Here are some points, one per row:
np.array([-1.03, 2.08, -0.57, -1.36, -0.77, 0.67, -1.20, 0.67, -0.26, 1.17,
          0.22, -1.66, 1.47, -0.59, -1.47, -0.11, 0.42, 0.18, 1.35, 1.37,
          0.18, -1.34, -1.68, -1.23])
np.array([-0.01, -1.89, -0.95, 0.27, 0.83, -0.49, -0.06, 0.15, 0.59, 1.09,
          0.43, -1.21, -1.74, 0.90, 0.16, -0.14, 0.88, 1.56, -0.66, 1.56,
          1.27, 0.26, -1.10, 1.06])
np.array([-0.86, -0.40, 0.27, -0.55, 0.57, 0.99, 0.19, 0.58, 1.91, 1.70,
          1.15, 0.83, -1.13, 1.48, -0.81, 0.56, 0.35, 1.09, 0.64, 0.24,
          -1.16, -1.12, -0.44, -0.15])
np.array([0.91, -1.19, -1.49, -1.05, -0.36, 0.37, -0.32, 1.71, 0.67, -0.37,
          0.71, 0.73, -0.68, 0.74, 1.16, 1.68, 0.52, -1.35, 0.31, -1.44,
          0.90, -1.02, -1.18, -0.22])
np.array([1.47, 1.44, 1.17, -1.74, -0.46, -0.26, -1.36, -1.46, 1.33, 1.26,
          -1.33, 0.65, 0.33, -0.77, 1.53, 0.82, 0.32, 0.17, -1.42, 0.06,
          -0.23, 1.53, 0.32, 0.52])
np.array([0.57, -0.68, 0.60, -0.06, -1.18, -1.25, 0.92, -1.44, -0.22, 0.35,
          0.34, -1.04, 0.98, 0.41, 0.29, 0.87, 1.46, 1.41, -0.96, -1.82,
          -0.12, 1.07, 0.24, 0.65])
np.array([0.96, -0.82, 1.60, -0.91, -1.85, -0.87, 0.60, -0.39, 0.53, -1.43,
          -1.18, -0.53, -0.63, -0.36, -1.80, -1.20, -0.92, -1.45, 0.08, 0.64,
          1.47, 0.96, -0.62, 0.06])
np.array([-1.43, -0.90, 0.65, 1.44, 1.09, 1.33, -1.12, 0.22, -0.53, -0.78,
          -0.68, -1.38, 0.62, -1.39, -0.93, 0.40, 0.93, -1.68, -1.07, 0.63,
          0.65, -1.18, 1.59, -1.39])
np.array([0.32, 0.55, 0.33, -1.59, 1.46, -0.39, 0.69, 0.63, 0.68, -2.05,
          -1.10, 0.71, 1.38, -0.74, -1.02, 0.35, 0.49, 0.63, -1.21, -0.69,
          -0.74, -1.80, -0.81, 0.82])
np.array([-1.41, -1.08, -0.74, 0.05, 1.30, -1.72, -1.54, -1.33, 0.78, -0.22,
          2.12, 1.11, 0.97, -0.78, -0.43, -0.24, -0.49, 0.28, 0.78, 0.23,
          0.62, 0.26, 0.99, -0.78])
np.array([-0.29, -1.21, 1.29, -0.02, 0.98, 1.05, -0.79, -1.50, 0.33, 1.00,
          1.32, 1.86, -0.23, 0.32, 1.12, 1.00, 1.31, 0.04, 0.57, 1.10,
          0.55, -0.95, -1.16, 0.19])
np.array([0.26, 0.91, 0.33, 0.62, 0.35, 0.60, 0.17, 0.99, -0.90, -1.18,
          0.66, -1.23, -0.30, 0.36, 1.95, -1.53, 0.31, -1.21, 1.63, -0.73,
          0.23, -0.23, 0.84, 1.41])
np.array([-1.57, 0.00, 1.47, 0.21, 1.70, -0.89, 1.56, -0.14, -1.15, 1.38,
          -1.13, -0.87, 1.26, -0.14, -0.42, 0.06, -1.37, -0.96, -0.27, -0.02,
          1.66, 1.50, 0.26, 0.78])
np.array([1.03, 1.11, 1.40, 0.59, -1.40, -1.61, 0.43, 2.02, -1.24, -1.00,
          1.26, 1.52, -0.74, -1.44, 0.42, 0.55, -1.35, -0.23, -1.46, -0.38,
          -0.96, -0.23, -0.39, 1.10])
np.array([2.13, -0.65, 0.28, 1.08, 1.33, 1.31, -1.20, 0.99, -0.45, -1.02,
          0.13, -0.08, 0.89, 1.12, -0.47, -0.72, -0.60, -0.49, 1.25, 0.63,
          -0.89, 0.45, -1.32, -1.38])
np.array([0.77, 2.21, -0.90, 1.52, 0.53, -0.76, 0.14, -0.10, 1.19, 0.63,
          -0.74, -0.65, -0.85, 0.51, -0.15, 1.25, 1.20, 0.93, 1.08, 0.76,
          1.55, 0.61, 0.61, -0.15])
np.array([-0.88, -0.19, -0.10, 1.59, -0.12, 0.72, -1.18, 0.48, 0.56, 0.21,
          -0.16, -0.93, 0.67, -1.02, -1.20, -1.28, -1.27, -0.63, -0.77, -1.16,
          -1.56, 0.26, 1.08, 1.73])
np.array([0.07, 0.52, -1.68, 0.40, 0.15, 0.06, 1.37, -0.47, -1.71, 0.05,
          1.26, -0.18, -1.28, 0.23, -1.54, -0.80, 0.26, -0.26, 0.33, -0.45,
          -1.69, 0.64, 1.32, 1.67])
np.array([-0.61, 1.01, -1.62, 0.19, -1.13, -0.02, 0.64, -1.23, 0.47, -0.26,
          -1.07, 0.36, -0.30, 1.69, 1.49, 0.43, -0.40, -1.58, -0.31, 0.57,
          -1.05, 0.71, -0.62, 0.28])
np.array([-0.17, 0.40, -1.26, 0.08, -0.54, 2.37, 1.21, 0.54, -0.37, -0.40,
          1.01, 0.58, 0.37, -0.50, 1.01, -0.88, -0.63, 0.65, -1.66, 0.03,
          1.61, 1.62, 0.42, -1.20])
np.array([-0.78, 0.86, -0.99, -0.36, -0.98, 0.46, -0.41, -1.61, -1.55, 0.08,
          -0.41, 1.12, -1.92, 0.62, -0.22, -0.35, -1.14, 1.22, 0.08, -1.34,
          -0.71, -0.55, -0.85, -1.68])
np.array([1.76, -0.66, -0.11, 1.02, -0.32, -1.29, 1.74, -0.83, -0.81, 0.20,
          -1.27, 0.12, 1.10, -0.96, 0.36, -1.37, -1.03, 0.08, -0.03, -1.03,
          -0.87, -1.24, 1.12, -1.62])
np.array([-1.22, -1.41, 1.02, -1.41, -1.16, -0.36, -0.46, 1.52, 0.13, -0.41,
          -1.51, 0.17, -0.22, 0.30, 0.97, 0.66, 0.73, 1.59, 1.71, 1.23,
          -0.73, -0.21, 1.34, -0.48])
There is one direction along which these points spread out most. For each point below, how far along it does it lie, from 0 to 99? 50 is the average, and the first point above lies past it. One standard deviation of the points above along it is 16.
np.array([-1.41, -1.08, -0.74, 0.05, 1.30, -1.72, -1.54, -1.33, 0.78, -0.22,
          2.12, 1.11, 0.97, -0.78, -0.43, -0.24, -0.49, 0.28, 0.78, 0.23,
          0.62, 0.26, 0.99, -0.78]) 58
np.array([0.96, -0.82, 1.60, -0.91, -1.85, -0.87, 0.60, -0.39, 0.53, -1.43,
          -1.18, -0.53, -0.63, -0.36, -1.80, -1.20, -0.92, -1.45, 0.08, 0.64,
          1.47, 0.96, -0.62, 0.06]) 34
np.array([-0.01, -1.89, -0.95, 0.27, 0.83, -0.49, -0.06, 0.15, 0.59, 1.09,
          0.43, -1.21, -1.74, 0.90, 0.16, -0.14, 0.88, 1.56, -0.66, 1.56,
          1.27, 0.26, -1.10, 1.06]) 72
np.array([-1.43, -0.90, 0.65, 1.44, 1.09, 1.33, -1.12, 0.22, -0.53, -0.78,
          -0.68, -1.38, 0.62, -1.39, -0.93, 0.40, 0.93, -1.68, -1.07, 0.63,
          0.65, -1.18, 1.59, -1.39]) 44
np.array([0.57, -0.68, 0.60, -0.06, -1.18, -1.25, 0.92, -1.44, -0.22, 0.35,
          0.34, -1.04, 0.98, 0.41, 0.29, 0.87, 1.46, 1.41, -0.96, -1.82,
          -0.12, 1.07, 0.24, 0.65]) 44
np.array([-1.03, 2.08, -0.57, -1.36, -0.77, 0.67, -1.20, 0.67, -0.26, 1.17,
          0.22, -1.66, 1.47, -0.59, -1.47, -0.11, 0.42, 0.18, 1.35, 1.37,
          0.18, -1.34, -1.68, -1.23]) 65
np.array([-0.78, 0.86, -0.99, -0.36, -0.98, 0.46, -0.41, -1.61, -1.55, 0.08,
          -0.41, 1.12, -1.92, 0.62, -0.22, -0.35, -1.14, 1.22, 0.08, -1.34,
          -0.71, -0.55, -0.85, -1.68]) 53
np.array([-0.86, -0.40, 0.27, -0.55, 0.57, 0.99, 0.19, 0.58, 1.91, 1.70,
          1.15, 0.83, -1.13, 1.48, -0.81, 0.56, 0.35, 1.09, 0.64, 0.24,
          -1.16, -1.12, -0.44, -0.15]) 79
